In the data rows, 128 means zero.
In each pair of rows below, the second row is the first one turned about zero in one of four ways (a turn may also mirror it), with some noise and a change of scale.
After each pair comes the number of its way: 0 for the first way seen, 1 for the next new one, and so on.
[145 158 126 141 144 147 140 127 172 136]
[124 148 140 128 157 145 143 123 155 135] 0

[150 146 122 143 118 143  78 153 173 117]
[130 133 137 119 142 152  68 135 164 105] 1

[138 151 148 124 180 140 106 145 194 117]
[150 140 169 127 164 140 138 166 149 128] 0

[ 99 121  83 112 123 140  91 115 172 124]
[ 97 121 133 101 149 157 159 157  96 141] 0

[153 138 191 111 101  99 112  77  29 133]
[185 163 144 159  69 108 112 158 133 139] 2

[120 110  95 168 162 145 124 134 193 138]
[112 105 134 142 175 154 111 108 184 135] 1

[114 122 147  95 112  94 107 109 140 123]
[123 128 163 102 118 113 121 119 126 123] 0

[121 113 185  98 145 143 164 144  31 142]
[130 112 163 119 130 136 173 136  43 142] 1

[150 145 122 121 152 124 110 104 137 131]
[142 138 109 126 131 115 106  95 129 129] 3

[133 131 174 164 167 142 175  94  48 119]
[145 152 117 183 104 122 132  79 117 121] 0

[155 162 142 127 112 110 114 120 170 133]
[158 153 145 113 127  95 105 115 168 129] 1

[100 118 201  85 131 150 159 138  48 134]
[ 96 122 181 109 160 149 151 119  72 133] 3

[120 126 191  80 181 152 102 150 171 124]
[117 136 184  72 162 147  93 114 109 120] 1

[121 122 113 109 111 109 113 118 147 121]
[131 122 128 107 101 120 120 127 141 135] 3

[135  90  91 212 122 123 174 111  58 147]
[135 122 175  91 105 141 153 145  53 153] 2

[120 124 112  71 160 135  71 189 195 118]
[123 125 111  88 169 134  84 177 187 114] 3

[138 138 183  75 155 128 117 133 158 130]
[127 126 157  88 123 126 130 106 131 125] 1

[157 166 158 110 150 135 126 125 166 144]
[143 146 145 120 152 128 120 107 149 132] 3

[141 142 157 113 152 134  83 180 208 132]
[104 103 108 169 188 123 108 108 148 110] 2

[151  85  89 232 120 122 170 137  77 147]
[111  69  69 193 159 129 112 101 138 137] 0

[135 130  99 169 127 122 135 111 158 138]
[128 134 108 159 149 134 122 114 158 138] 1

[ 98 123 112 114 103 123 148 104  63 127]
[115 127 130 109 111 121 153 128  74 150] 3

[113 133 121 117 131 127  91 156 187 107]
[110 126 116 121 139 127  93 152 174 118] 3

[146 100  41 218 110 125 133 147 147 111]
[151 107  53 201 114 128 148 154 138 125] 3

[119 117 133  99 101 111 181 143  79 112]
[108 123  96 122 100 103 140 100 140 112] 0

[125 123  86 151 116 156 111 132 166 128]
[115 102 129 129 151 160 140 140 127 118] 0

[138 136 108 165 128 127 131 128 167 136]
[ 98 121 137 131 158 144 126  94 118 130] 2

[111 130  80 153  78 119 137 111 153 111]
[101 121  97 140  98 123 129 126 170 111] 1

[122 125 147  70 116 114 110 121 136 130]
[128 131 103 128 118 120 119 110 163 129] 2

[136 122 197  92 131 133 133 101   0 117]
[153 167 112 137  57  92  80  70  97 117] 0

[129 152 106 133 128 125 109 134 175 125]
[117 128 142 122 164 131 132 146 131 139] 0

[100 103 117  98 131 112 163 132  59 129]
[134 134 121  93 111 120 148 189 124 138] 2

[134 115 129 196 116 119 175 111  50 125]
[142 119 103 196 125 124 160 138  82 124] 1

[114 120 200 105 133 133 132 116 114 118]
[126 115 187 132 102 121 137 107  99 127] 1

[116 128 100  87 118 115  71 149 194 134]
[108 114 157  79 153 141 133 184 119 134] 0

[132 140 219  97 111 127 114  99  12 150]
[153 131 149 133  77 126 138 114  37 162] 1

[124 133 181 106 157 123  78 125 157 142]
[134 117 135 159 158 119  84 113 172 119] 2

[133 118 101 164 113 135 156 137 105 137]
[108 104  87 155 142 129 123 102 138 130] 0

[133 150  95 145 110 138 134 171 197 108]
[ 88 109 125 141 161 133 143  96 113  93] 2

[122 117 135 216 138 109 171  99  51 112]
[141 139 205 125 117 108 150 158  70 122] 2

[147  91  79 208  96 127 156 163 115 127]
[153  88 103 188 108 131 161 165 121 124] 3

[130 109  85 150 133 137 128 124 129 118]
[128 117 100 139 132 140 134 134 121 120] 3

[113 114 102 157 102 115 120  97 139 113]
[123 132 100 137  83 116 131 121 133 118] 3

[143 138  21 206 121 121  96 172 255 129]
[ 40  76 123 114 199 128 104  33  81  99] 2

[128 140 162 106 141 126 142 154 126 126]
[140 149 135 124 109  99 125 142 148 130] 0

[125 131 126  75 143 144 135 112  78 137]
[153 154 100  96 104 117 129 111  99 141] 0

[138 128 123 122 148 140 124 110  93 127]
[142 132 106 141 127 130 125 111  99 126] 0

[131 148 129 129 104 116 146 113  96 129]
[137 141 119 139 100 125 144 128 120 131] 1

[138 143  73 147 102 132 139  90 151 153]
[115 132 128 104 123 130 124  76 119 143] 2

[121 136 163  94 126 142 146 112 128 127]
[130 139 140 115 102 129 142 115 133 132] 0

[123 110 156 167 131  90 133  75  36 126]
[174 155 176 114  85  95 118 158 107 142] 2

[121 117 117  94 148 139 147 124 153 153]
[121 125 127  98 157 139 154 125 149 152] 3

[126 110 124 130 125 103 129 133 158 138]
[128 104 137 125 137 122 122 133 150 138] 3

[121 129 224 107 153 145 126 114  84 140]
[163 160 169 151  72 124  99 108 122 143] 0

[118 126 101 121 158 111  86 150 182 126]
[114 125 101 120 148 118  96 149 166 120] 3

[116 119 177 124 132 117 122  88  13 127]
[139 134 125 155  79  90  87  82  77 118] 0

[144 122  41 123 131 134 126 168 206 120]
[154 122  59 129 127 123 132 169 179 124] 3

[133 131 187  94 163 137 130 144 162 145]
[156 141 164 136 113 117 131 147 158 152] 0

[125 128 114 123 154 143 106 118 159 119]
[132 133 128 132 155 142 140 138 120 129] 0

[133 149 118 116 196 158 106 205 195 117]
[118 152 117 127 191 156  98 167 191 112] 3

[154 168 123 110 116 128  88 163 206 147]
[121 144 159  83 174 139 118 171 163 139] 0

[147 132 143 122 137 130 146 129 160 142]
[126 130 141 132 147 145 140 111 154 141] 3

[147 128 136 156  93 110 146 137  85 146]
[144 124 119 167 113 106 143 138  80 134] 2

[107 120 138 121 115 125 126  97 135 111]
[118 124 149 129 119 125 144 117 108 122] 0

[137 148  60 140 119 134  96 172 224 117]
[ 69 101 111 128 173 128 108  70 104  89] 2

[154 132 106 118  83 117 138 113  90 151]
[120 106 100 108 145 123 109  91 133 119] 0

[132 138 133 129 104 133 160 127 135 126]
[140 137 144 141 113 141 157 134 138 124] 1

[150 123 159 138 106 119 160 100  50 130]
[152 124 128 156  94 121 165 113  77 137] 1

[111 110 164  71 131 145 151 103  91 123]
[114 117 141  99 109 137 161 124  78 126] 1

[109 118  96 125  95 145 138 137 143 123]
[132 121 122 124 107 136 141 154 148 120] 3

[125 131 141 128 143 113  99 101 153 127]
[126 129 120 124 122 105 107  92 145 124] 3

[134 129  88 172 131 131 106 156 183 114]
[115 110 134 131 178 153 136 153 141 107] 0

[142 121  42 162 124 127 127 142 185 117]
[150 126  63 140 114 130 144 154 166 131] 3

[120 123  95 137 132 129 140 139 172 105]
[101 106 131 104 150 142 127 111 125 102] 2

[ 97 130 179  53  94 110 148  86   0 126]
[179 188 103 124  31 110 152 227 122 153] 2

[107 120 149  95 143 140 119 124 150 105]
[112 122 148  98 118 132 127  96 118 111] 1

[139 113 108 178 107 121 168 123 108 143]
[115  92  98 154 134 115 132 102 142 129] 0

[114 132 170  84 137 127 161 116   0 135]
[186 172 114 125  99 137 156 213 133 156] 2

[133  99  95 144 113 127 178 125  72 140]
[131 112  92 148 124 142 156 132 101 130] 1

[140 148 149  88 150 133 114  98 125 119]
[133 147 142  94 145 147 132 106 125 117] 3

[159 163 149 140 121 130 104 158 176 128]
[115 119 136 171 159 126 111  91 129 104] 2

[112 112 115 152 138 113 168 105 103 123]
[126 141 159 104 123 129 155 145 102 137] 2

[133 143 124 121 114 115 147 102 110 124]
[138 157 119 122 114 121 137 117 129 133] 2

[122 141  78 180  90 130 132 104 116 142]
[129 147  80 168 113 124 138 133 145 134] 1

[113 107 163  89 113 140 130 130 127 147]
[145 128 127 118  94 132 134 122 128 143] 0

[119 143 130 110 130 115  96 152 175 130]
[132 130 148 115 126 116 100 147 155 121] 1

[107 136 131  75 167 145  85 179 204 123]
[106 126 121  90 170 143  87 158 188 124] 3

[128 144 133 142 106 133  81 130 129 106]
[126 131 131 148 122 129  90 117 112 115] 3

[109 125 149  93 132 130 141 162 133 128]
[114 148 139 123  92 121 122 151 127 139] 0

[127 125 138 143 157 135 126 127 166 121]
[111 119 116 127 142 130 131 112 151 114] 3

[ 93 122 139 122 117 130 140 101  89 125]
[122 142 146 120 100 122 138 159 140 143] 2

[143 143 108 162 139 134 106 138 191 124]
[122 134 142 116 186 162 125 149 160 120] 0

[125  95 117 124 108 121 149 133  89 133]
[139 109 123 120 115 125 146 148 108 150] 2

